In the rows, zero is written as 128.
Each run below is a few steps of one of 8 hidden systems, one row a step.
path 1, k851 (8 x 18):
[[144 151 163 118 140 128 166 134 172 153 190 147 134 127 162 141  92 104]
 [118  94 129 107 140  72 158 174 159 120 156 149 100 179 120 106  98 115]
 [162 157 155  84 145 151 136 169 119 138 195 161 146 174 135 131 122 116]
 [133 113 141 129 128 123  96 198 148  71 152 131 108 179 134  77 105 113]
 [114 121 167  98 149 178 111 168  78  88 178 140 155 160  93 133 163 119]
 [115 143 188 153 130 170  89 144 106  71 139  79  85 157 150  80 114 122]
 [ 97 113 170 124 110 137 122 129  39 100 125 123  90 134  62 109 162 155]
 [150 183 188 169  79 174 109 105  84 117 142 116  84  78 139 103 127 154]]
path 2, k154:
[[112 123 138 120 148 148 115 117 164 119 112 150 139  91 138 118  88 159]
 [139 131 143  89 152 143 129 138 131 150 154 172 156 120 124 132 104 142]
 [135 157 138 117 141 177 104 135 160 105 134 138 134 126 156 120 101 155]
 [135 125 112  93 141 148 119 165 133 112 145 164 156 151 112 135 137 141]
 [127 158 149 118 146 178 117 134 128 100 154 104 132 158 146 135 141 124]
 [113 118 102 103 141 129 119 150 131  95 116 123 119 179 108 126 145 144]
 [144 157 146 119 120 142 136 131  86 130 153 104 103 172 129 133 155 116]
 [124 134  99 147 100 121 116 134 123  93  94 106  95 148 115 118 150 146]]
path 3, k401:
[[ 96  76 154 132 161 114 117 129 111 137 117 121 150 104 117 114 117  97]
 [101 111 150 155 136 133 118  95 134 131 102 114 126  71 137 115 101 132]
 [118 113 155 116 138 108 127 107 102 166 105 139  98 105 122  98  87 156]
 [136 152 173 141  98 151 123 113  82 130 135 132  99  92 118 110 125 152]
 [136 127 126 123  95 127 118 142  96 118 120 172 119 100  82 116 140 168]
 [145 148 137 119 113 149 149 127 131 141 160 182 159  82 104 158 143 142]
 [158 165  93 120 106 132 141 129 179 131 122 168 128 110 141 143 112 172]
 [168 170 130  93 127 134 145 150 140 151 169 150 119 175 151 128 110 136]]
path 4, k507:
[[124 120 101  96 127 116 151 115 109 150 117 165 143 112  84 154 149 162]
 [113 158 119 161 105 140 159  90 176 102 121 108 112  93 140 161 140 142]
 [111  98  80 109 145  78 136 119 150 148  76 123 105 156 130 119 107 148]
 [152 168 112 117 148 146 146 110 160 162 145 105 153 152 180 164 125 106]
 [175 137  65 132 108 132  77 156 124 133  83 145 156 127 127 110 141 141]
 [117 115 108 128 133 127 157 124 130 126 146 137 193 109  93 189 190  95]
 [ 95 111 107 185 118 129 102 118 160  67  79  77 118 107 135 116 138 118]
 [ 87  73 127  96 201 105 132 113 111 162 107  90 145 176 133 135 113 100]]
path 5, k851 (8 x 18):
[[133 154 143  98 136 164 145 124 106 136 160 149 153 132 113 161 152 141]
 [122 136 128 155 115 121 114 141 168  91 115 106  91 139 156  99  98 131]
 [115 120 125 100 129 133 153 131  94 127 143 145 143 139  81 159 170 135]
 [148 169 145 156 115 151 115 122 148 120 132  98 105 130 175 113 110 121]
 [106  92 107 123 117  90 141 142 104 116 114 139 119 140  74 132 160 130]
 [161 180 152 141 120 173 124 112 120 145 158 116 141 107 164 144 131 118]
 [105  82 108 151 112  72 130 144 138 102  95 118 102 131 103 104 127 121]
 [150 158 153 113 135 160 143 109  92 170 165 137 167 109 124 165 152 118]]
path 6, k733 (8 x 18):
[[118 149 198  81 144 149 154 109  91 158 165 160  89 125 118 121  92 174]
 [119 117 188 113 111 119 124 135  65 132 137 163  72 110  88  75  98 172]
 [155 156 164  95  99 111 159 152 116 147 169 190  71 136 110  97  85 175]
 [141 142 195 160  79 115 136 152 118 107 165 158  63  92 121  73  86 147]
 [121 117 162 130 102  74 174 166 176 103 171 176  70 135 111  96  79 141]
 [127 120 195 165 116  81 153 137 159 134 166 121  67 116 163  80  63  98]
 [113  74 158 134 136  55 141 189 147 108 161 129  86 179 125  72  84  85]
 [139 127 192 125 155 110 144 166 146 133 204 104 103 190 178 103  87  64]]
path 7, k283, 8 rows:
[[139 151  99 142 137 170 102 105 104 134 108  79 178 133 143 170 185  96]
 [146 115  68 119 146 123 105 125  96 163  93  98 181 158 125 158 180  91]
 [158 159  91 119 145 163 103 131 113 136 127  83 172 186 157 160 176  91]
 [140 120  48 127 139 129  99 144 143 112  88  95 172 177 135 150 177 102]
 [130 150  73 101 159 143 143 120 161 132 129  90 167 191 153 185 169 102]
 [136 150  44 123 142 150 105 107 168 124  68  88 158 158 162 163 155 138]
 [166 157  47  89 145 126 144 117 165 174 113 129 177 171 158 181 150 122]
 [179 190  53 132 119 177 103 123 175 123 105 123 181 129 170 171 158 129]]
path 8, k602, 8 rows:
[[115 144 163 121 119 191  86 130 107  92 117 161 117  85 105  99 109 197]
 [131 102  88  62 145 106 134 153 110 154 116 185 148 164  86 133 129 166]
 [136 181 188  98 127 181 137  98  90 148 152 156 102 100 127 127 107 188]
 [163 153  61 102  87 109 137 141  99 135 101 155 118 161  89 147 176 171]
 [161 182 177 101 128 146 177 108 105 181 194 146 125 129 144 159 129 125]
 [149 180  86 158  59 138 143 128 126  78 118 114  96 143 106 158 196 152]
 [145 148 134 101 147 103 193 131 156 167 192 119 133 184 156 171 130  80]
 [134 187 138 182  82 169 117 120 149  64 129  72  80 133 158 125 149 130]]
path 9, k733:
[[113 134 146 111 144 168 121 150 135  90 157 137 142 143 116 136 137 134]
 [ 89 132 162 113 155 157 146  94 135 119 134 117 121 113 126 143 116 147]
 [ 96 103 140 107 149 109 131 104  99 149 100 123 102 130 108 116 111 153]
 [159 145 127 102 122 122 118 132  81 173 121 137 107 157 132 107 116 145]
 [164 159 139 128  90 153 105 162  94 109 150 150 116 134 113 110 145 142]
 [126 156 146 129 105 151 157 136 160  85 166 159 116 105 107 149 136 154]
 [ 90 113 157 155 117 104 167  92 154 122 121 125  94  72 119 130 105 142]
 [125  90 114 128 128  52 148 122 135 172  94 129  96 133 127 104  90 124]]
path 10, k283, 8 rows:
[[141 125  96  93 159 164  90 161  99 118 131 120 185 188 118 142 174 107]
 [114 136  84 103 154 168 102 144 123  78 118  99 156 197 117 154 183 128]
 [109 136  67  87 152 141 139 118 137 107 100  98 134 201 116 175 172 146]
 [142 175  63  90 133 146 138 103 137 135  94  99 114 196 148 169 157 164]
 [178 177  35 108 101 118 135 128 159 143  97 130 127 171 146 160 154 158]
 [181 189  55 136  87 131 158 135 189 124 134 137 151 140 153 183 166 128]
 [147 163  55 160  91 130 157 102 194 120 110 126 173  85 139 196 175 122]
 [142 153  82 146 123 130 164  63 155 175 111 116 191  68 145 203 167 109]]
path 11, k507 (8 x 18):
[[135 145 164  97 126 134 125 173 152 104 163 168  74 163 142  80  67 168]
 [156 162 155  81 117 139 157 179 130 116 200 187 105 174 112 122 113 152]
 [150 168 139 130  70 136 144 183 142  65 179 165  80 153 100 117 143 157]
 [110 118 137 119 100  85 178 173 133  76 168 140  67 189  85 124 148 128]
 [129 157 156 136 106 104 159 161 133  89 170  87  51 217 145 109 130 106]
 [169 143 139 111 106  98 121 182  72 140 154 118  77 225 133  83 131 110]
 [188 170 167 143  78 132 133 169  58 133 193 131 109 164 119 123 172  86]
 [153 120 155 180  50  87 130 170  62  99 150 132  81 119  75  92 172 103]]
path 12, k580:
[[ 87  73 137 105 168  77 157 101 114 168 108 109 117 148 120 127 107 113]
 [132 133 161 110 146 131 101 117  66 159 113  92  84 172 146  85 103 139]
 [146 104 132 128  93  94 112 142  58 154 102 161 104 110  81  91 128 151]
 [135 166 159 128 109 174 130  78  72 155 123 141 133  59 109 149 146 170]
 [ 79 107 110 116 152 157 109  99 159 102  74 147 141  70 108 132 109 193]
 [123 163 103  59 162 143 159 103 175 148 121 150 110 167 148 151  91 195]
 [187 168  85 112 110 150  68 182 154 111 112 155 120 173 164  86  99 164]
 [210 164  77 127  73 115 139 167 133 157 154 194 174 105 114 154 161 115]]
path 13, k401, 8 rows:
[[129  99 106 117 161 121 106 144 142 144 117 132 169 131 138 125 117 107]
 [131 132 137 135 158 150 103 115 149 134 120 103 145 120 169 122 102 114]
 [117 114 134 115 154 133  91 130 113 134  99 109 116 153 144  92  95 139]
 [108 121 168 124 149 163  99 122  82 117 129 108 135 124 119 113 133 124]
 [ 99 108 122 128 137 149 105 113 111 110  92 129 141  96  98 130 139 156]
 [111 123 143 108 152 143 142  86 113 163 118 142 153  87 113 151 123 147]
 [139 169 121 126 116 144 132  86 124 151 100 122 105 102 145 137 118 173]
 [159 159 126  98 113 134 129 126  73 165 128 141 105 153 120 126 137 157]]
path 14, k154:
[[155 129 139 109 127 103 132 128 122 184 130 169 121 108 134 106  79 148]
 [167 158 133 147 105 155 101 135 153 127 130 160 144  78 151 108 104 143]
 [122 108 126 125 142 151 113 161 159 101 149 173 189  90 104 140 132 124]
 [ 88 119 173 105 187 173 129 120 153 106 163 116 155 136 142 142 108 116]
 [104 116 124  71 178 131 122 140 142 129 118 131 108 192 141 108  82 163]
 [187 175 130  98 113 150 102 159  92 152 149 138 107 181 147 102 118 144]
 [164 158  97 155  84 164  76 172 119  70 113 135 136 130 116 115 166 140]
 [ 99 109 141 137 127 152 135 146  95  78 157 117 165 125  72 161 199  94]]
path 15, k580:
[[ 85 117  71 112 123  92 183 107 194 101  93 145 105 128  96 166 134 181]
 [154 209 114 122 119 165 129 112 170 111 123  89  75 185 195 131 109 165]
 [178 126  68 163  62  67 118 186 177 106 104 166 107 128 126  91 115 130]
 [192 197 133 169  81 139 168 104 146 170 175 124 152  83 169 173 153  84]
 [ 99  80 115 191 141 119  95 128 202  96  98 104 181  53 153 120 112  75]
 [102  99 137  96 189  74 202  94 180 193 157 108 139 159 165 170  92  81]
 [144 107 154 135 164 124  55 168 106 135 114  70 107 198 186  44  76  79]
 [174  82 133 124  94  35 151 168  42 202 154 172 124 133  77 100 138  81]]
path 16, k602, 8 rows:
[[102 121 113 131 142 175  91 148 145  60 119 116 152 137 115 133 156 135]
 [ 94 101 140  80 198 143 120 130 131 131 134 117 144 179 137 129 106 126]
 [114 136 143 123 142 164  78 110  86 117  86  93 100 145 138  96 118 163]
 [148  97 115 101 144 102 100 141  57 180 107 128 148 157 112 106 137 113]
 [122 127 188 141 116 150 124 106  49 144 143 129 123  79  96 121 147 126]
 [102  97 109 122 106  78 174 115  95 134 112 138 110 127  61 149 170 138]
 [113 143 166 123 120  95 197  73 131 173 143 124  73 109 133 145 101 147]
 [172 163  76 168  59  83 144 111 148 143  85 122  81 112 140 124 133 149]]

Name the system that made each run.
path 17:
[[110  91 123 167 129 117 117 125 133 121 114 112 167  83 117 133 145  87]
 [ 88 108 145 117 169 114 162  88 129 155 130  93 133 137 137 159 126 106]]
	k580
path 18, 2 rows:
[[ 91 122 148  91 154 168 146  94 118 139 127 175 160  66  88 164 129 181]
 [123 117 137 104 135 130 118  83  95 185  83 166 126  62 113 113  90 183]]
	k733
path 19 (2 x 18):
[[129 152 108 126 118 161 122 123 119 103 123 113 135 143 117 150 169 143]
 [107 122 108 129 122 126 135 115 106 115 104 104 120 144 104 143 166 139]]
	k507
path 20 (2 x 18):
[[ 89 109 141 111 126 138 120 137 147  86 110 185 101  84  89 101  91 208]
 [107 147 194  89 144 161 172 110 130 133 182 181 118  93 107 145 102 172]]
	k401
path 21:
[[126 134 134 115 169 159 104 141 115 120 144  80 148 191 157 130 139  92]
 [ 94 128 145 104 164 178 119 129 102  89 148  94 147 174 111 154 168 116]]
	k733
path 22 (2 x 18):
[[156 166 142 104 142 214  76 116  71 150 128 135 183 107 130 141 153 148]
 [117 124 103  92 143 164 126 121  68 124 122 127 180 144  76 178 202 135]]
	k602
path 23:
[[147 126 142 159  94  97 137 148 146 126 147 157 120  86 123 108 112 112]
 [128 116 127 144 108 105 145 158 176  97 149 166 131  96 108 124 119 125]]
	k602
path 24, 2 rows:
[[136 133 121  98 121  97 141 139  97 141 120 122  69 196 122 107 118 154]
 [190 174 118 115  89 154 101 168  99 129 146 171 130 136 121 112 141 152]]
	k851
path 25, 2 rows:
[[105 123  66  93 145 140 140  90 121 137  82 120 167 136  97 187 177 156]
 [117 163 147 102 168 165 151  49 110 192 116  93 138 118 163 172 120 141]]
	k602
path 26, 2 rows:
[[120 149  80 128 110 149 138 113 175  98  97 148 142  96 113 161 148 171]
 [126 143  95 159 114 121 128  75 162 142  68 107 123  76 150 140 119 153]]
	k733
path 27 (2 x 18):
[[149 184 140 159 119 185  95 101 149 122 116  98 125  97 184 123 113 140]
 [120  88  74  96 138 111 123 159 137 121 109 184 180 121  79 141 146 144]]
	k154
path 28 (2 x 18):
[[130 164 166 163 109 183 108 132 128  77 152 107 124 106 140 125 145 123]
 [ 90  93 125 134 124  89 169 139 176  93 141 150 124 104  93 143 129 128]]
	k580
